array([108, 138, 142, 152]) yields 108, 152

array([[133, 117, 133, 105, 115, 139, 121],
       [131, 119, 143, 136, 127, 147, 138]]) yields 133, 138

array([152, 127, 141, 103, 149]) yields 152, 149

array([100, 154, 134, 123, 158]) yields 100, 158

array([[122, 124, 120, 137, 128],
       [125, 126, 135, 131, 131],
       [127, 119, 156, 117, 123]]) yields 122, 123

array([122, 139, 141, 151, 117, 126]) yields 122, 126
---
[134 112 149 136 115 124 119] → 115

[[140 144 148 151 154 155]
 [128 133 138 143 147 150]] → 133

[158 142 126 129 113] → 126

[[121 129 142 124 113 139 136]
 [121 142 111 144 118 127 143]
 [121 137 132 118 131 109 151]] → 111

[115 150 125 122] → 122

[[134 132 149 136 121]
 [115 129 132 110 119]
 [146 132 141 123 123]] → 115
---
[130 105 122 121 130 137] result: 122
[149 112 150 109 107 112] result: 150
[134 126 120 104 134 129] result: 120
[139 151 128 143 154 130] result: 128
[150 103 155 158 154 106] result: 155
[101 106 150 106 147 109] result: 150
---
132  135  119  108  118  128  111  141  134  123  116  124  131  143  141  141
134  127  109  125  132  134  125  125  135  129  137  116  132  146  112  113
132  135  119  108  118  128  111  141  134  123  115  123  131  143  141  141
134  127  109  125  132  134  125  124  135  129  137  116  132  145  112  113
137  125  118  118  125  133  112  127  152  116  130  113  130  150  141  113
136  127  113  126  136  132  121  124  137  123  134  122  134  142  122  118
134  133  116  112  122  132  116  133  128  118  124  118  132  140  132  129
136  127  113  126  136  132  121  124  137  123  134  122  134  142  122  118
137  125  117  118  125  133  112  127  151  116  130  113  130  150  141  113
-> 134

122  131  123  129  142  144  145  126  128  137  129  129
111  115  132  130  129  134  116  114  123  112  113  133
119  114  125  119  128  135  120  136  126  126  130  128
139  123  127  128  124  137  124  131  135  104  151  121
121  119  125  121  133  149  115  137  132  124  115  123
113  128  126  134  124  139  126  120  140  113  134  130
129  138  132  145  124   99  136  136  133  123  140  136
131  134  128  129  107  132  132  118  129  136  118  133
117  136  137  137  134  119  134  133  133  130  137  122
126  118  125  137  124  108  117  133  129  129  130  135
136  115  126  125  131  134  119  135  143  125  133  128
125  151  140  112  124  132  134  131  117  126  106  129
-> 111

128  130  133  129  127  125  130
130  122  125  123  130  132  127
113  139  112  145  121  127  120
147  113  145  105  136  131  137
138  108  119  108  135  143  124
142  115  140  111  134  132  133
135  133  154  126  128  117  140
127  134  135  132  127  122  131
129  130  135  128  128  124  132
-> 130

114  124  121  130  109  119  134
114  137  129  125  107  118  132
139  135  125  150  125  130  131
137  134  125  144  139  137  133
123  146  121  118  124  127  129
142  142  131  139  128  131  123
-> 114

113  136  131  141  126  112
149  139  141  141  151  120
149  144  118  138  123  146
134  157  144  150  150  132
144  146  131  131  127  128
129  128  145  122  137  123
130  127  109  139  106  141
-> 149
---
[[137 138 118 155 128 125]
 [120 128 130 129 131 121]] --> 155, 118

[139 104 127 141 107] --> 141, 104

[101 111 121 117 141 128] --> 141, 101

[119 156 137 112 150 133 131] --> 156, 112

[[124 145 107 109 132]
 [127 125 131 132 127]
 [119 111 144 151 118]] --> 151, 107

[[140 114 133 152]
 [142 119 124 110]] --> 152, 110

[144 141 137 106 127 142 107] --> 144, 106

[112 119 128 155 142 134] --> 155, 112
---
Q:
125	130	137	99	126	117
134	112	119	150	138	116
121	125	142	152	131	114
A: 121

Q:
134	143	134	129	128	146	154
119	116	120	127	126	116	111
121	113	118	126	125	111	105
A: 121

Q:
111	112	130	151	122
106	142	123	116	110
118	134	134	110	121
A: 118

Q:
121	129	150	116
126	122	136	123
130	122	132	121
A: 130

Q:
142	117	145	129
127	119	126	105
130	109	124	113
A: 130

Q:
128	124	131	129	130	123
114	123	156	126	132	114
137	127	115	130	128	130
A: 137

Q:
118	117	124	109	99	108	118
120	141	117	128	122	127	126
142	140	123	143	154	129	125
A: 142
---
[[129 129 128 128]
 [104 115 126 126]] >> 128

[[143 135 142 102 129]
 [145 128 122 131 144]
 [119 127 137 131 138]] >> 131

[[121 103 104 139 140]
 [146 119 143 135 126]
 [119 104 106 137 143]] >> 135

[[117 131 134 126 147 107 125]
 [126 130 127 130 142 112 127]] >> 107

[[137 112 141 146 128 147]
 [128 153 119 105 120 123]] >> 128

[[121 124 128 135 129 123]
 [136 130 105 148 145 134]] >> 129

[[120 104 120 131]
 [122 109 122 131]] >> 120

[[133 132 130 133 139]
 [112 109 106 118 135]] >> 133

[[148 150 141 118 154]
 [139 138 137 121 140]] >> 118
---
149	139	143	126	151
123	127	128	116	144
-> 123

133	142	148	154
144	150	156	157
131	139	147	151
-> 144

129	122	144	125	143	122
106	134	127	110	130	124
130	113	143	136	128	147
-> 106

111	126	126	129
103	134	132	128
-> 103

138	127	128	123	128	107
119	152	134	110	131	147
118	126	124	129	122	136
-> 119

106	112	124	131
149	112	136	127
150	112	133	125
-> 149

99	118	139	113	118
106	122	137	99	117
-> 106

125	105	141	146	148	150	136
123	135	104	106	116	129	122
-> 123
---
[[139 146 114 142 133 134 112]
 [122 108 134 116 146 145 138]
 [153 106 124 148 148 128 134]] out 138

[[103 152 148 124]
 [123 144 131 144]] out 124

[[120 112 111 134 141 115 146]
 [116 147 130 156 121 113 110]] out 146

[[102 109 116 121]
 [113 137 150 139]
 [115 137 129 137]] out 139

[[113 145 122 116]
 [119 149  99 112]] out 116

[[135 154 100 114]
 [155  98 156 141]] out 114

[[149 145 122 151 131 111]
 [124 126 134 124 118 124]
 [131 135 141 128 116 123]] out 124

[[143 121 100 142 141]
 [115 147 136 116 128]
 [136 122 117 131 121]] out 128

[[147  99 147 122 148]
 [106 127 145 110 108]] out 148

[[118 140 120 156 101]
 [135 125 148 117 107]] out 101
---
[121 150 101 132 126 143] Out: 150, 101
[121 131 135 144 112 105 101] Out: 144, 101
[126 140 126 105] Out: 140, 105
[123 139 123  98 130 119 131] Out: 139, 98
[120 142 137 105 102 117 111] Out: 142, 102
[143 124 128 140 121 133 106] Out: 143, 106
[148 102 152 155 125 105] Out: 155, 102
[140 145 136 107 152 142] Out: 152, 107
---
[[154 106 113 156 120]
 [144 156 106 142 150]
 [148 145 129 123 117]] result: 148

[[145 140 123 135 135]
 [136 123 131 127 153]] result: 136

[108 154 127 118 124] result: 108

[[126 106 115 114 154]
 [130 111 110 133 158]
 [129 113 105 126 158]] result: 129

[145 147 104 101 135] result: 145

[148 139 105 105 110] result: 148
---
[132 117 103  99 144] | 144
[142 138 135 117 131 122 105] | 105
[115 118 102 115 139 112 104] | 104
[155 129 149 101 150 121] | 121
[125 121 109 155 117 128] | 128
[116 115  99 142] | 142
